[[-31 -31 -13  86  16]
 [ 23 -13  31  18  -4]] | 31

[[ 48  41 -86 -21]
 [ 76  13  54 -59]
 [ 50  40 -85 -22]] | 40

[[ 15  59  50  71  14 -32]
 [ 18 -74 -76 -25 -15  19]] | -25

[[-45 -18 -65 -11]
 [-26  -3 -62  64]] | -3

[[-35 -46  36  63]
 [-14 -48  23  70]
 [-21 -50  24  52]] | -50

[[-72 -56 -27  22]
 [ 50  25 -48 -29]
 [ 16 -49  71 -43]] | -49

[ 60   5   7 -77 -32] | 7

[[-85 -51 -36  73  56]
 [ 79  31  69  55 -54]] | 69

[-35  35   1  53  76  -1  -1] | 76
---
[[ 17   7  11  10  19   4]
 [-45 -42  36 -32 -78  28]
 [ 26  20 -47  16  31 -28]] gives -47

[ 37 -45  63  84  27] gives 63

[ 83 -18   8 -50   9] gives 8

[-63   7 -46 -16 -33] gives -46

[[-13   3 -55  18]
 [-11  -4 -37  41]
 [ -5   4 -76  -9]] gives -76

[ 14 -40  65  -9 -66] gives 65
---
(63, 59, 23, 43, 77) >> 63, 77
(767, 263, 131, 75, 360, 840, 976) >> 767, 976
((10, -33, -21, 13, -44, 28, -11), (-6, 7, 7, -6, 3, -7, 17)) >> 10, 17
(188, 108, 789, 343, 624, 350) >> 188, 350
(583, -14, -813, 418) >> 583, 418
((77, 25, 60, 43, 48, 70, 51), (40, 40, 34, 34, 40, 35, 44), (63, 44, 68, 13, 58, 24, 52)) >> 77, 52
((157, 216, 148, 113, 147, 56, 160), (126, 83, 135, 154, 135, 201, 116)) >> 157, 116
(3, 3, 4, 8, 2, 7) >> 3, 7
(-88, 540, -265, -123, 670, 189, -547) >> -88, -547
((761, 534, 811, 453, 954), (107, 699, 213, 515, 461), (709, 441, 967, 375, 130)) >> 761, 130
---
[[ 28  -3  44  23 -62  21  15  44 -52  82   8  45 -38  44  15  41]
 [ 13  37  19  29 -63  15  -5  39 -23  70   9  71 -24  35  29  34]
 [ 24   0  41  24 -62  21  14  44 -50  81   7  48 -36  43  17  39]
 [ 16  15  39  28 -64  22   7  41 -42  72   4  63 -34  42  23  31]
 [ 14  27  44  31 -75   8  13  41 -36  65  10  69 -44  38   4  22]
 [ 14  37  18  29 -63  15  -6  41 -23  71  10  71 -24  35  30  35]
 [ 13  34  22  28 -64  16  -5  40 -25  70   7  71 -25  36  27  33]
 [ 10  30  26  28 -66  17  -2  41 -29  68   3  71 -27  38  25  28]
 [ 10  24  35  30 -68  19   1  38 -36  66  -2  66 -35  41  22  29]]
35

[[ -4  21  -1  14  -5  -5  26 -64]
 [-32   7  15 -19  45  45  -6 -13]
 [ 11   0 -27  22 -17 -17  22 -25]
 [-15  -7 -13   1  20  20   5 -16]
 [-21  11  23 -22  29  30 -11  -7]
 [ -5 -19 -31   7   9   8   7  -8]
 [-17  25  24  -9  15  15   5 -28]
 [-16  -8  21 -26  26  27 -28  30]
 [ 17  12  10   9 -29 -29   6   1]
 [ -7  23  15   2   0   0  14 -32]]
15

[[-34 -24  15   3 -12  36  -8  -7   3   3]
 [-60 -41  16  -5 -20  33   0 -19  -1  24]
 [-53 -41   4  -8  -3  28  15 -12   6  47]
 [-16 -11   2   4 -16  -6  -4   4   7   9]
 [-57 -41  14  -6  -7  46   5 -18   1  29]
 [-61 -44  10  -5 -15  31   7 -13   6  39]
 [-28 -18  10  -7  -5  22   0 -17  -8   5]
 [-57 -41  14  -9  -6  44   6 -22  -3  28]
 [-39 -21  12 -11 -21   4  -4 -23 -14   5]]
12

[[ 64 -11 -78  18 -39  27  46 -52  73 -68 -56  74  42  49]
 [-59  32 -78 -72 -69 -57 -10  24 -48  73 -59  63 -18 -75]
 [ 65  12  12 -61  31  28  35 -13  -7  18 -25 -26 -44  64]
 [ 33 -40  65  16 -33  55   4 -73  78  27 -59 -50 -22 -18]
 [-10 -39   0  32  39 -77 -20 -31  24 -48 -17  65 -35  28]
 [-36 -13  37  79 -56 -37 -18  16  44 -57  -2  19 -11  32]]
37

[[ -5   8 -12   1  18  -1  -3   7]
 [ 33   3  26 -33  48 -54 -35  48]
 [-50  24 -65  35  19  46  22 -23]
 [-31  13 -31  64 -56  44  52 -73]
 [-17  22 -31  26  15  13  19 -15]
 [-53   1 -57   3  28  46  -8   3]
 [-25 -36  -4 -31 -10  29 -32  17]
 [ 42   7  32 -29  43 -62 -29  44]
 [-22 -25  -3  -2 -36  32  -4 -14]
 [  6   2  -1 -20  38 -19 -24  31]]
-1
---
((0.212, 0.181, 0.129, 0.115, 0.151, -0.135, 0.121), (0.084, -0.020, 0.151, 0.042, -0.085, 0.077, 0.052), (0.203, 0.056, 0.207, 0.031, 0.034, -0.087, 0.049)) value 0.056
((0.1, 1.0, 0.5, 0.7, 0.4), (0.0, 1.5, 0.4, 1.1, -0.2), (-1.4, 0.3, 1.3, -0.7, 0.9)) value 0.3
((-192.4, -22.5, -52.9, -169.7, -31.1), (-85.4, 25.3, -14.3, -169.6, -64.7), (-84.9, -102.3, 39.4, 127.7, 79.7)) value -102.3
((-12.0, 33.3, 50.1, 39.2, 19.1, -132.2, 15.9), (166.7, 115.3, 44.1, 49.7, 247.3, 29.2, 58.8), (30.5, 45.4, 45.1, 41.8, 44.7, 16.1, 24.7)) value 45.4
((-0.4, -0.2, 0.6, 2.1), (-1.2, -0.2, 1.1, 0.8), (0.4, 0.2, -0.5, 0.3)) value 0.2
((0.05, 0.03, -0.19, -0.02, -0.20), (0.14, 0.13, -0.19, 0.06, 0.09), (0.05, 0.18, -0.19, -0.08, -0.17)) value 0.18
---
[ -8   3  31 -62  -3   2  19] -62, 31

[-35  74 -42  43  38] -42, 74

[ 16  21  67 -44 -23  11 -51] -44, 67

[-62  -3 -59 -46  30] -59, 30

[-51  -4 -62   1   0] -62, 1

[-74   1 -63 -72  45] -63, 45

[ 54 -68 -23  12 -15] -23, 54

[[ 49 -60 -23  46  50]
 [ 61  22 -57 -11  58]
 [ -9 -29 -18  46 -24]] -57, 61
